In the rows, 128 means zero.
The same turns and mirrors carry the whole set onto itself and the rows of a family onto each other. Which other rows belong to the same family as each row named below? List them in the order they appear above.
These 21 rows form 7 families of 3 rows each.
tetu: [182 104 111 105 132 148 151 126 137 126 161 156 153 147 114 124  97 136
 125 163 131 110 120 150 125 119 140 119 135]
kupad: [124 143 138 143 167 117 154 156 121 152 127 150 133 131 108 101 148 160
 128 147 100 129 126 115  97 131 126 140 146]
pati: [129 106 140 126 134 100 130  86 106 107 102 141 130 140 157 131 127 139
  95 132 111 138 136 147 157  79 136 146 138]
Bulal: [108  88 118 108 111 115  87 134 135 114 149 102 111 137 153 121  99 106
 165 125 121 125 139  94 153 173 114 116 141]
vir: [113 122 130 122 124 112 134  97 105 109 106 140 144 145 155 138 122 154
  96 115 118 144 150 145 156  82 141 137 140]
Kore: [132 122 128 165 131 119 121 101 153 152 125 107  89 116 128 122 123 119
 141 116 123 107 126 130 117 199 161 123 151]
pateb: [102  89 112 104 109 117  85 131 133 113 147 100 115 135 155 123  94 120
 167 114 125 132 149  93 147 168 115 105 142]
dof: [115 148 141 139 155 123 146 163 103 154 122 143 153 143 100 111 145 156
 122 133 100 135 131 126  96 139 126 138 156]
Nozu: [142 135 125 122 115 151 122 146 121  85 136 123 138 160 111 191 110  78
 126 137 143 135 147 125 127 128 103 155 137]
Fir: [157 127 120 128 122 149 128 139 134  84 150 125 125 145 115 180 113  87
 125 152 146 133 142 118 129 120  97 158 128]
Zik: [109 148 133 134  79 105 123 117 115 133  98 124 116  87 133 122 137 105
 136 115 113 123 111 137 121 147 129 127  88]
mudom: [123 114 149 122 127 108 118  89  99 112  95 134 148 150 150 139 128 132
  97 119 111 138 142 151 159  89 140 142 151]
piden: [111 154 131 141  75 104 124 116 114 134  97 122 116  86 137 124 140 107
 137 111 113 119 117 133 119 149 129 124  89]
muf: [113 137 123 168 125 127 120 110 142 151 122 104  95 125 122 134 120 120
 140 101 127 110 134 130 119 204 162 116 157]
Lipi: [118 141 115 168 131 125 130 107 152 151 127 111  85 113 130 127 119 135
 141 111 133 113 137 127 121 197 163 114 148]
kivu: [132 136 152 140 159 116 143 156 110 151 123 141 141 139 103 100 153 136
 123 144  96 122 114 127 102 137 125 146 159]
sib: [107 154 132 140  80  97 126 117 112 133 100 115 112  79 135 122 139 106
 137 111 110 123 114 133 122 147 132 121  80]
Vina: [167 106 125  98 114 149 128 135 114 132 148 144 179 165 105 136 101 114
 121 146 135 111 126 160 125 139 151 118 157]
lidog: [140 141 110 126 116 153 130 144 128  82 144 129 132 146 115 184 100 100
 123 146 148 137 153 118 131 118 101 146 125]
vagek: [152 127 103 104 118 157 145 137 118 128 152 155 170 158 112 137  91 155
 123 138 145 123 140 149 124 134 147 100 142]
zamu: [107  87 108 106 115 116  85 133 137 111 149 108 104 135 157 121  97 119
 166 125 128 122 147  91 148 165 113 110 136]

Which other rows belong to the same family as vir? pati, mudom
Which other rows belong to the same family as Lipi? Kore, muf
Which other rows belong to the same family as Fir? Nozu, lidog
Which other rows belong to the same family as pateb? Bulal, zamu
Which other rows belong to the same family as sib? Zik, piden

The same turns and mirrors carry the whole set onto itself and the rows of a family onto each other. Which other rows belong to the same family as each row named below? List them in the order they appear above.
These 30 rows form 6 families of 5 rows each.
bim: [121 108 151 144 104 119 158 154 103 112 100]
sab: [156 129 134 104 167 116 122 171 119 101 151]
gef: [134 153 186 143 164 115 138 142 146  95 103]
Fek: [151 131 140 107 174 114 120 161 125  93 159]
neke: [127 116 153 144 105 131 161 149  97 110 100]
Vavu: [141 149 184 152 162 112 145 140 139  90 107]
Fid: [135 123 164 136 113  93  68 131 110  90 140]
Gab: [134 127 170 129 116  95  66 130 107  99 148]
suza: [128 103 197  90 119 139 104 140  94 117 100]
zezu: [135 107 197  79 124 139 108 146 100 109 100]
mudam: [127 107 190  80 119 144 103 145 103 108 109]
Luned: [126 102 191  85 122 136 107 148 116 107  88]
poti: [155 130 136 110 171 114 117 168 113  91 152]
gefak: [126  99 195  81 122 132 110 145  97 108 102]
Fosi: [140 147 194 148 161 106 135 144 146  98 100]
suk: [151 135 131 104 165 111 119 162 121 104 158]
Gaka: [154 152 188 150 159  93 131 143 135  97 102]
tal: [133 110 198  85 117 145 108 149  93 115 108]
bez: [133 126 169 133 118 102  66 134 113  87 152]
Feziv: [166 127 148 102 160 113 116 176 113  92 155]
Ror: [141 152 188 146 160 111 143 140 138 106 101]
revar: [121 120 152 148  96 131 156 154 106 104 106]
fuliv: [126 113 145 142  95 121 157 155 104 106 107]
pada: [130 117 166 127 119  94  69 131 106  81 145]
Kob: [159 136 139 112 165 117 126 168 116 101 160]
nis: [130 113 161 124 119  98  68 131 110  95 151]
kave: [119 117 147 141  96 125 154 145 108 112 101]
Tage: [140 146 187 153 169 107 137 148 135  97 100]
bezif: [131 116 135 137 108 113 158 155 109 114  94]
vaza: [132 110 164 132 104 100  71 142 116  79 141]

Which other rows belong to the same family as bez? mudam, Ror, Kob, kave
Which other rows belong to the same family as vaza? Luned, Gaka, Feziv, bezif
Which other rows belong to the same family as nis? Fek, neke, Vavu, suza
Which other rows belong to the same family as tal? gef, Gab, suk, revar
Which other rows belong to the same family as fuliv? sab, Fid, zezu, Fosi

The same turns and mirrors carry the whole set onto itself and the rows of a family onto each other. Which other rows belong to the same family as each row named below? List them in the order they appear above.
These 16 rows form 4 families of 4 rows each.
Y: [134 126 122 151 184 141 127 160 112]
M: [115 100  78 107 137 110 129 134 142]
Q: [121 109  80 104 141 112 147 139 136]
A: [135 125 130 159 181 138 133 142 110]
F: [120 101  82 113 133 111 139 143 144]
R: [147 119 131 157 176 138 127 153 104]
L: [112 111  72 105 134 107 138 141 134]
S: [151 150 122 120 117  91 125 104 105]
B: [106 153 146 169 120 111 105 149 140]
X: [103 142 132 168 116 119 106 148 151]
Z: [140 147 121 130 105  85 133 101 110]
U: [113 146 140 169 114 114 114 154 155]
W: [150 144 120 125 110  96 121 107  99]
H: [106 151 143 166 119 116 116 160 144]
J: [148 142 114 135 115 100 125  98  99]
K: [135 122 123 165 177 140 131 150 104]

Which other rows belong to the same family as B? Y, Q, Z
Which other rows belong to the same family as U? M, W, K

The same turns and mirrors carry the whole set onto itself and the rows of a family onto each other. Which other rows belong to the same family as each row named below? List them in the order they appear above.
These 30 rows form 5 families of 6 rows each.
bimes: [103  97 118 114 124 110 106 162 103 147 181 144 154 128 124]
valu: [107 139 126 133 113 127  98 155  89 155 179 128 133 113 130]
kubo: [135 125 139 124 109 155  98 133 162 115  88 128 130 154 125]
bik: [154 143 104 125 120 110 176 113 120  98 134 130 125 129 139]
Zupa: [153 133 137 129 114 134 144 108 155  92 102 116 119 136 131]
Gugaz: [124 118 134 127 125 117 140 147  95 109 193 111 128 131 145]
Zelom: [108 124 108 119 122 130 110 172  90 138 182 138 147 148 140]
vikal: [126 122 106 103 133 105 157 138 100 103 181 127 122 121 136]
pofe: [148 118 116 119 123  94 170 106 136 109 135 133 132 110 125]
tete: [141 162 130 134 104 132 124 102 145 128  92 127 118 109 119]
soro: [112 117 140 120 113 158  74 164 136 131 128 131 142 161 128]
mez: [125 113 124 114 109 135  91 136 163 138  90 154 148 140 110]
vogo: [122 153 131 133 101 149  81 133 144 149  95 136 130 126 116]
roror: [103 113 108  99 130 123 113 168  94 125 184 134 132 139 129]
bosud: [103 112 137 123 121 141  92 173 103 131 177 124 139 150 137]
sata: [126 106 115 119 128  93 151 134 105 123 183 134 139 111 131]
fika: [127 145 124 137 115 109 140 127  91 134 176 122 122  98 132]
gol: [144 159 125 139 111 111 152 102 117 121 134 119 113  97 129]
vakez: [108 127 111 118 114 152  79 173 118 147 132 150 154 163 129]
duf: [149 128 132 131 122 114 166 114 121  92 156 109 118 127 142]
vus: [104 143 129 130 103 148  69 157 112 161 135 139 137 127 122]
bolu: [131 131 104 125 126 109 160 142  88 115 182 130 134 131 145]
bogo: [142 133 110  99 118 134 131 116 160  99  86 138 119 136 119]
sotep: [118 124 112  95 120 152  85 146 154 122  91 145 132 152 115]
faf: [129 139 113 118 108 152  96 143 152 128  85 148 147 163 122]
Nikag: [101 101 121 110 115 133  76 164 132 152 137 153 157 142 117]
selok: [147 122 122 117 113 115 138 106 164 116  89 140 136 124 116]
sira: [154 146 109 123 112 133 145 112 151 106  87 139 132 143 128]
bur: [144 131 106 103 129 111 167 111 131  88 130 127 113 121 129]
zavef: [100 116 113  94 124 147  77 173 122 135 141 148 140 153 121]

Which other rows belong to the same family as vus? valu, tete, vogo, fika, gol
Which other rows belong to the same family as sata? bimes, pofe, mez, Nikag, selok
Which other rows belong to the same family as vikal? roror, bogo, sotep, bur, zavef

